(in the rows, 128 means zero)
which system made each run
path 1, bis (9 x 26)
[[157 153 130 107 144 193 136 128  36 135 123 145 118 101 115  64 117 138
  114  92  59 141  93  98 140 112]
 [113 125 143 108 139 120 176 111 238 140 119 122 117 105  92 162 112 167
  185 137 172 114 177 155 103 144]
 [132 125 124  87 104 124 103 111  72 132 138 108 135 196 156 131 183  64
   98 139 143  97  53  79 156 138]
 [146 159 128 177 176 122 143 150 148 121 153 168 140 118 144 178 101 155
   94 119  67 166 207 152  76  88]
 [105  99 147 166  64 137  64  92 129 139  64 116 128 139  97  45 131 117
  142 137 186 100 115 161 153 162]
 [147 152 138  68 163  67 156 199 117 130 178 120 125  64 158 148  90 125
  145 115  99 167  58  96 121 100]
 [118  81 109 130 118 232 152  98 143  98 121 122 128 161 129 147 151 149
  104 124 143 142 218 142 159 208]
 [137 195 121 126 145 107 123  75 107 193  87 139  98 125  88 103 133 112
  158 125  97  82  54  92  66  67]
 [134 110 146 102  84  49 123 177 189  86 187 109 158 160 156 189 130 128
  119 138 184 136 198 174 150 135]]
path 2, babi (9 x 26)
[[151 180 143  98 138  50 131 156 185 137 163 122 118 100 138 153 108 104
  157 128 151 120  97 117  89  94]
 [ 99  45 128 149  97 128 139 122 101  90 128 108 140 164 131 137 152 160
  109 165 129 110 164 130 205 126]
 [140 206  59 175 162 153 108 140 115 116 158 158 126  84 125 122 124  99
  140  99 132 135 132 129  78 109]
 [111  68 198 142 107  81 118 128 200 139  89 104 118 110 131 107  94 142
  143 165 160 125 122 143 145 146]
 [115 123  75 104 153 139 170 159  42 112 162 133 138 101 122 149 131 171
  130 111  72 154 119 115 155  98]
 [145 147 118 139 136 159 126 116 227 105 151 114 108 124 150 148 139  76
  140 139 200 111 153 111 111 178]
 [ 81  99 119 163 123  73 125 102  82 159  82 125 128 128  91 111 134 166
  155 162 102  92  76 124 139  66]
 [160 157 113  97 109  95 121 195 138  83 203 127 148 114 154 159 114 124
  115  95 146 167 188 161 134 132]
 [108  86 129 202 149 214 129  88 137 105  91 135 113 111 119  73 141 123
  133 161 139  94 123  99 161 147]]
path 3, bis (9 x 26)
[[128  91 145 156  95 114  88 115 104 132 105 111 125 165 153 123 130 113
   80 144 116 136 135 128 146 141]
 [122 161 111 143 147 119 114 160 109 138 129 152 138  79 120 110  98 138
  141 100 114 162 115 154  97 121]
 [143 105 151  96  93 149 138 123 155 112 126 100 108 112 120  98 118 137
  143 125 158 119 148 128 167 162]
 [115 137 128  84 167 138 160 124 108 157 126 136 135 139 129 156 143 127
  133 124 102 133  76  99 109 127]
 [147 149 110 151 118 140 123 106 170 113 141 125 118 155 135 161 141 112
  113 129 149 116 192 134 109 136]
 [127 131 157 136 108  94  93 120  85 151 102 139 141 157 118  97 129 124
  112 130 105 116  96 136 125  94]
 [124 131 142 140 148 115 125 179 168 103 156 144 149  87 147 131 103 125
  137 122 152 157 139 153 122 142]
 [131  93 133 121 116 175 125 103  99 138  96 104 100 122 136  99 124 122
  112 131 115 136 109  99 156 166]
 [128 171  91  97 146 111 156 125 141 154 135 128 117 105 107 166 118 146
  158 108 121 141 132 132  83 117]]
path 4, larel (9 x 26)
[[145 136  77 193 125 105 118 120 103 102 153 115 101 126 147 151 131 122
  103 149  99 112 159 100 133  77]
 [118 100 111 121  92 127 134 130 109 136 103 108 111  92 100 116  93 190
  140 107 112 163 183 168 146 146]
 [134 146 172  97 135 105 116 180 131 122 145 140 144  75 132  76 100 115
  155 111 146 139  65 132 134 127]
 [115 101 115 120 166 151 178 116 155 106 150 111 114 126 146 161 158 113
  144 167 141  94  93  64 156 129]
 [108 114  79 183 141 186 107 103  61 132 100 141 129 141 133 123 142 126
   90 124  91 150 137 123 126 144]
 [123 130 139 162 117 105 103 179 146  91 156 156 167 110 130 122 108 145
  123 116 150 154 189 192 131 126]
 [110 128 132 110 107  75 146 127 132 128 128 117 127 108  83 100 133 152
  194 144 159  72  87 127 154  79]
 [140 129  99 149 168 134 147 107 131 152 109 101  70  78 152 147 100 118
  121 143  83 146  90  64 104 125]
 [120  73 118 119 102 157 109 154  94 102 135 107 137 136 168 134 123 124
   83 119 130 184 151 140 173 198]]
path 5, bubo (9 x 26)
[[106 115 116 160 116 157 129  62 138 168  58 120  98 125  83 105 123 157
  151 137 126 107 140 134 112 136]
 [ 81  92 131 152 137  78 108 154 175 120 131 120 150 122 155 154 134 102
  143 164 188 129  87 136 134 153]
 [136  99 103 162 106 127 109 155  53  86 153 120 130 125 152 117 124 137
   85 130  92 146 151 124 179 107]
 [129 161 145 131 154 133 145 145 145 146 118 165 142  88  95 120  89 177
  148  97  99 159 166 176  86 113]
 [114 118 128  70 141 146 179 130 144 117 144 111 119  98 106 115 144 133
  189 136 165  90  73  92 161 136]
 [127 108  56 159 123 148 133  92 138 121 129  91  91 146 156 194 144 117
   97 144 127 140 178 103 127 158]
 [ 94 125 153 203 152 113 108 120 124 130 107 184 176 164 106 117 147 142
  123 153 120  96 136 162 110  76]
 [108 113 117  98  80  58 107 154  97 147 110  93 117  74 109  96  94 150
  165 119 146 146  81 148 150 128]
 [137 111 119 115 134 192 142 165 150  74 170 129 141 109 156 135 126 126
  114 109 156 165 184 141 159 193]]
path 6, gom (9 x 26)
[[109 116 126 141 176 161 159 157 129 112 133 147 134  58 121 105 105 153
  159 126 115 145 105 120 138 129]
 [ 92  68 116 137 127 137 125  98 116 147  87  98 112 145 146 145 142 120
  112 159 128 134  92 101 147 167]
 [135 172  52 118 123 108 134 110 111 129 158 110 108 138 126 176 154 110
  138 122 135 109 128 106 109 107]
 [117 116 139 141 114 127 151 131 137  92 147 145 153 136  92 112 145 168
  155 140 144  83 173 154 167  90]
 [ 89 108 140 169 162 110 110 160  85 137 111 165 166 115 137 116 115 141
  114 132  96 158  87 146 121 113]
 [134  97  88 165 127 133 121 127 144 111 132  85  84  94 174 155 109 110
  103 146 128 157 142  97 141 163]
 [140 141  81  78  81 139 143  98  69 136 127  97 101 137  93 121 145 150
  143 105 120 112 139 117 152 123]
 [ 85 139 120 130 165 129 163 136 162 126 130 158 155  97  83 127 135 157
  194 134 158 100 111 147 115 109]
 [ 95  71 157 160 147 106 113 145 118 113 129 137 161 164 167 144 150 108
   95 172 127 125  85 112 159 125]]
path 7, babi (9 x 26)
[[133 129 124 106 167 196 165 125 175 115 142 128 116 105 141 145 131 117
  137 124 144 140 136 103 122 178]
 [ 99 119 112 120 136  96 140  92 131 165 100 108 111 141 116 148 147 122
  154 155 136  97  68  96 117 113]
 [146 146 115 102  86  69 126 147 114 107 172 115 138 156 128 157 139 137
  124 121 136 115 168 146 144  92]
 [124 127 125 189 124 185  99 126 118  89 133 156 149 133 122  79 144 114
  120 130 151 108 155 144 150 134]
 [121 137 155 164 167 101 107 148 143 158 104 151 130  87 141 116  89 121
  127 132 105 157  87 131  85 115]
 [132  77 135  85 108 118 160 134 131 130 125  86 102 114 142 158 102 167
  116 130 106 166 158 123 161 160]
 [126 164  72 106 149 195 164 103 120 118 144 135 120 121  99 132 161 125
  164 111 145 100 129 106 121 137]
 [115 137 161 128 121  64 105 128 172 141 127 128 144 150 131 130 143  93
  148 154 175  90  78 127 114 111]
 [133 100 123 154 103  93 117 148  63 102 149 124 139 152 144 136 128 151
   86 137  83 135 160 134 168  84]]
path 8, tugeg (9 x 26)
[[123 110 147  47 167 147 181 127 137 160 122 115 120 131 144 179 125 140
  123 121  98 166  95  99 114 170]
 [124 109 115 131 110 198 122  68 138 130 100 114 115 184 126 128 171 100
  111 139 157  99 144 110 139 178]
 [137 167 115 126  95  73 106  92  97 163 117 131 132 195 103 151 151 129
  114 123 109  97 144 142  97  73]
 [133 148 190 111 121  96  95 181 168 114 155 164 184 147 141 118 124 107
  124 112 171 139 135 182 114 139]
 [161 126 172 127 151 139 104 143 110 145 117 126 109 107 178 102  97  88
   82 125  84 166  71  86 118 144]
 [126 113  97 120 121 142 137  89 175 164  90  87  80 115 135 176 106 136
  124 124 130 166 168 128  94 191]
 [156 160 103  52  71 156 135 105  81 126 144 108 119 166  95 113 159 130
  138  91 144 105 148 129 153 139]
 [114 153 180  99 178 125 155 122 153 152 131 177 178 190 116 158 165 121
  132 138 121  98 100 130  90  98]
 [117  86 178 180 103 109  62 123 139 130  92 124 141 161 161  94 127  87
   86 156 152 126 105 135 141 154]]
path 9, bubo (9 x 26)
[[169 175 131 103 138 130 134 137 135 128 159 137 124 138 142 155 121 118
  106 104 105 144 161 125  96 119]
 [141 153 158  92 128 153 144  94 124 149 113 141 130 159  98 105 146 129
  140 121 122  92 114 118 119 112]
 [133 137 117 114 105 108 104 106 157 156 110  99 102 141 141 143 129  90
  126 130 160 129 107 115 106 164]
 [140 116 162 150 119 133  98 134 122 106 138 141 151 176 159 121 146  96
   82 139 131 122 135 127 143 129]
 [149 154 152 128 124 103 101 137  98 157 111 137 122 115 130 102  97 129
  108 109  87 151 110 134 101 105]
 [151 152 165  58 120 126 144 152 154 121 158 130 140 128 124 122 127 123
  145 105 152 127 127 135 130 141]
 [153 136 117 112 135 188 136  94 115 135 121 114  96 140 140 124 142 104
  107 123 112 124 123  83 128 155]
 [137 151 152 152 143  97 117 108 174 147 123 141 129 163 137 160 134 107
  113 146 127 110 137 126  83 103]
 [122 125 143  99  90  95 100 129  77 141 120 123 146 163 121 105 146 120
  122 122 131 114  89 136 148 116]]
path 10, tugeg (9 x 26)
[[131 103 156 128 126 147 134 157 191  77 162 119 132 100 146 104 131 107
  151 145 193 110 128 121 172 161]
 [127 111 104 155 153 144 142 112  51 142 110 127 111 126 136 134 125 150
   93 136  44 144 114  92 135  93]
 [ 99 138  88 155 120 124 127 116 198 122 122 125 125 105  97 144 128 136
  179 131 197 112 168 165 107 151]
 [155 126 152  92  97 108 134 153  54 102 159 123 132 128 121  82 131 143
  124 121  96 105 107 109 186  75]
 [ 82 119 124 170 210 143 152 143 179 133 128 169 161 114 142 180 133 129
  137 148 131 147 118 134  85 140]
 [150 100 126 169  66 135  88 104 108 108 104  88  83 101 125  54 110 120
  122 141 143 104 133 112 179 132]
 [113 152  70 101 153  80 169 149 109 140 160 131 136 117 120 208 125 167
  142 114  95 155 149 141  98  93]
 [135 127 174 132 131 203 129 140 163  82 142 156 152 109 112  52 138 116
  155 124 180  95 133 137 165 156]
 [101 100 117 149 154  77 138 109  78 168  95 115 108 128 136 153 124 143
  117 162  64 126  61  83 121  77]]
path 11, gom (9 x 26)
[[194 191  66 125  71 155  94 112 109 124 143  95  73  98 127 113  96 118
  107  72 123 161 212 141 105 152]
 [133 132 182  49  93 128 162 135 146 140 111 120 121  75  61  52  99 180
  207 102 156 105 111 151 157 129]
 [ 75 100 186  91 213 151 157 153 163 157 115 170 184 147 153 162 149 105
  131 144 133 153  34 116 102 175]
 [165 140 115 185 131 145  92  71 155 126 128 110  96 198 183 165 165  45
   60 164 129  97 140  66 104 134]
 [180 196 108 110  47  66 103 108 110 137 141 115 110 157  84 128 116 156
  127  91 121 108 224 176 105  68]
 [118 131 197 106 141 136 139 212 149  90 156 181 185  58 101  57  89 170
  175  97 156 151 132 196 151 130]
 [114  61 196 137 191 176 129 129 126 156  77 131 121 117 188 113 106 102
   77 153  76 180  44  74 131 186]
 [160 167  42 115  90 137 103  52 150 170 109  62  51 167 150 191 146  69
  103 120 146 132 149  86  76 181]
 [167 196 135  51  63  93 151 124 141 103 180 127 138 154  56 103 158 150
  193 100 180  45 171 157 147  64]]
path 12, larel (9 x 26)
[[146 103 105  99  80 134 136 108 135 123 122  65  71  97 128 118 113 132
  141 129 149 125 140 103 168 161]
 [141 129 169  94 162 166 143 155  81 133 129 156 146 116 139 101 114 138
  106 104  72 161  97 116 131 131]
 [ 98 121 120 136 155 167 135 142 186 100 147 146 158 129 136 144 154 105
  150 135 193 120 130 139 128 176]
 [115 124 123 183 126 112 108 104  79 125 117 147 141 170 119 112 160 123
  113 155 105  83 110 116 139  68]
 [127 142  77 157 130 106 136 126 154 135 128 116 103  90 121 173  98 160
  134 120 117 161 191 151  95 127]
 [134 104 166 101  67  92  95 144 106 132 110 100 121 111 122  69 102 135
  134 122 143 134 101 142 169 138]
 [146 158 134  76 183 142 186 154 141 120 175 139 126  96 138 152 128 127
  147 120 109 129  97  85 120 113]
 [100  85 118 159 132 196 118  87 134 130  87 119 119 144 131 112 151 110
  120 148 151 117 116 110 146 185]
 [126 147 126 168 150 109 101 168  85 110 159 173 176 152 150 146 135 122
   85 118  94 151 143 154 113  94]]

runs to name
path 13 (2 x 26)
[[124 117  94  21 123 134 201 132 121 126 162  92 117 132 116 186 148 160
  158 116 132 131 131 107 158 150]
 [136 165 119 135 163 197 158  81 125 119 144 166 147 200 110 151 191 115
  115 133 115  71 155 104 110 101]]
  bis
path 14 (2 x 26)
[[179 145 196 153 124 111  95 182 140  85 167 146 137  91 160  67  92 104
  105 123 122 133 131 129 145  97]
 [109 108 119 134 174 136 142 146 125 165  96 122 107  59 148 144  78 148
  123 120  83 201  95 119  97 165]]
  tugeg
path 15 (2 x 26)
[[170 137 205  95 121 129 117 105 191 139 123 113 107 159 154 109 134  70
  115 145 153  97  90  85 123 147]
 [121 126 128 118 150 101 109 141 116 166 120 132 145 163 172 201 118 114
   69 117  88 197 128 138  78 157]]
  bis
path 16 (2 x 26)
[[171 157 184 143 141  63 109 142 147 146 140 142 129 153 164 161 100 118
   76 132  72 148 151 129  82  77]
 [113  79 106 134  85 184 112 102  95 131  85 106 119 143 120 118 122 158
   99 109 124 167 191 162 153 199]]
  babi
path 17 (2 x 26)
[[115 143 104 181 105 126  86 113 138 111 130 139 144 156 120 116 156  99
  130 138 177  94 146 149 124 123]
 [146 133 153 126 121  62 132 160 109 124 152 128 131 113 134 131 103 154
  120 131  89 135 135 130 136  69]]
  gom
path 18 (2 x 26)
[[125 129 131 155 164 201 140 139 144  79 157 153 142 109 136  93 152  98
  141 138 159  97 112 101 154 141]
 [102 117 125 175 166  64 117 123 152 161 108 129 122 121 155 173 116 114
  120 165 110 135  82 109  88 101]]
  babi
path 19 (2 x 26)
[[145 114 154 127 131 252 130 113 118  89 133 147 141 153 132  76 158 105
  103 115 142 114 150 115 168 181]
 [126 162 139 143 130  76 108  77 135 209  61 125  94 125 101 123 103 129
  142 132  95 116  82 120  56  89]]
  gom
path 20 (2 x 26)
[[140 135  93 121 106  88 113 117 105 140 144 104 117 181 158 195 144 109
   82 132 107 142 152 118 114 121]
 [131 163 159 145 110 144  92 120 109 132 111 174 167 164  92  76 138 130
  125 105 134 107 151 177 111 109]]
  bubo
path 21 (2 x 26)
[[133 200 135  99 121 103  87 143 113 145 142 155 160 145 115  96 149  76
  147 100 165 108  61 140  93 114]
 [183 112 172  87  63 135 110 110 142 126 120  79  87 142 147  99 109 112
   98 120 135 130 157 114 162 164]]
  bubo
path 22 (2 x 26)
[[102 141 138 116 112 103  84 147  93 125 136 152 179 173 129 102 170  84
  130 126 172 102  61 141 138 127]
 [179 127 138 135  70 122  84 130 119 127 118  90  83 101 148  89  82 121
   92 108 115 162 167 133 140 151]]
  bubo
path 23 (2 x 26)
[[113 123 142  59 137 116 162 126 130 158 118 116 124 117 111 132 129 142
  164 125 131 123  72 112 129 134]
 [147 138 122 143 156 176 117 114 137 126 131 125 107 129 165 129 137  77
  101 134 125 132 102  82 116 158]]
  larel
path 24 (2 x 26)
[[145 107 157 136  95 109 119  55 142 188  51  85  64 141 112 112 105 139
  118 148  95 111 124 101 110 122]
 [ 98 135 139 110 133  86  90 171 151 123 155 148 187 171 162 166 158  77
  117 128 187 142  91 157 112 162]]
  bubo
path 25 (2 x 26)
[[114  90 104  96  82  64 152 130  51 139 127  94 120 140 105 151 120 197
  126 129  78 134 148 139 170  83]
 [156 184  95 123 134 207 128 151 154  67 190 153 147 117 127 112 151  94
  140  93 186 118 184 144 130 161]]
  babi
path 26 (2 x 26)
[[114 141 127 124 138 166 109 123 108 124 135 155 165 177 131 121 173  90
  117 123 154 110  99 128 126 147]
 [157 145 161 153 120  88  91 114 125 152 112 125 114 149 151 120 115 102
   91 137  97 125 117 115 102  98]]
  babi
path 27 (2 x 26)
[[156 165 164 144 131  92  88 172  91 144 132 171 157 128 140 129  83 149
   73  88  61 195 175 188  81  98]
 [141 159 150  85 141 146 113 157 192 146 122 117 108  49 140  88  85  85
  166  98 180 167  69 125  97 201]]
  tugeg
path 28 (2 x 26)
[[152 129 115  91  86  58 108 156 148 127 163  87 119 147 172 194 115 109
   93 119 142 172 169 143 122 154]
 [138 149 153 129 133 206 107 126  56 132 110 177 162 151 109  68 134 136
   95  87  89 148 139 155 124 139]]
  bis
path 29 (2 x 26)
[[171 173 129 138 131 127 114 119 146 141 130 129 102 115 136 131 101 115
  110 111 104 142 157 124  85 118]
 [124 126 153  71 108 130 134 132 132 154 107 119 127 114 108 109 108 146
  147 102 138 150 120 151 127 163]]
  tugeg
path 30 (2 x 26)
[[118 172  97  89 136 151 152 122 104 133 139 151 148 131  82 125 150 148
  167  96 138 110 129 147 112 116]
 [115 106 191 122 142 114 140 132 155 120 128 144 153 150 127 111 146 121
  142 160 145  84  86 114 149 107]]
  tugeg
path 31 (2 x 26)
[[115 140  48 162 135 143 141  93 106 131 122 111  92 102 110 138 139 132
  151 137 123 108 123 100 122 110]
 [125 131 105 118  90  79 142 128 111 109 155 114 131 143 100 141 143 162
  151 135 138  90 163 143 158  78]]
  bis
path 32 (2 x 26)
[[ 86 109 155 145 153 102 130 139 186 146 111 156 167 144 126 168 123 148
  133 140 146 149 149 177  95 146]
 [138 158 103 128  80  71  87 118 105 130 140 106 118 150 124 116 149  90
  135 132 161  88  96 118 133  95]]
  larel
path 33 (2 x 26)
[[148 167 112  63 103 110 133 152  85 146 138 119 121  90 105 116  98 156
  147  75 108 164 128 150 118 127]
 [138 108 183  94 145 192 159 126 171  98 146 139 144 150 134 111 154 115
  131 137 159 100 129 109 161 163]]
  babi
path 34 (2 x 26)
[[150  98 182 101 130  79 171 129 168 115 158 113 125 172 147 181 134 149
  108 165 103 103 163 106 151  84]
 [ 75 117  99 196 160 158  89 122  96 130 108 170 175 168 138 134 165  99
  103 139 136 132 104 145 110 144]]
  bis
path 35 (2 x 26)
[[144 138 177 112 134 176 106 118 140 161  90 149 135 144 134 108 109 117
   95  97 113 172 141 153  91 182]
 [170 167 156 100 104 113  99 116 175 154 118 103  90 113 140 102 107  78
  132 116 158 124  99 108  98 151]]
  gom
path 36 (2 x 26)
[[122 165  47 174  75  77  63 119  93 129 137 123 136 166 124 157 148 106
  107 115 153 128 176 172 101 113]
 [153 134 198 138 103 107 106 173  86  98 144 162 159 103 108  39 100 158
  128 113 102 116 137 159 166  68]]
  bis
path 37 (2 x 26)
[[200 142 184  90 129 198 167  88 216 107 144 105  76 130 139 108 129 100
  129 135 146  86 162  70 140 153]
 [ 90 121 131  92 145  79 126  91 110 207  81 129 144 208 135 211 154 124
   99 140  94 144  83 126  71 133]]
  bis
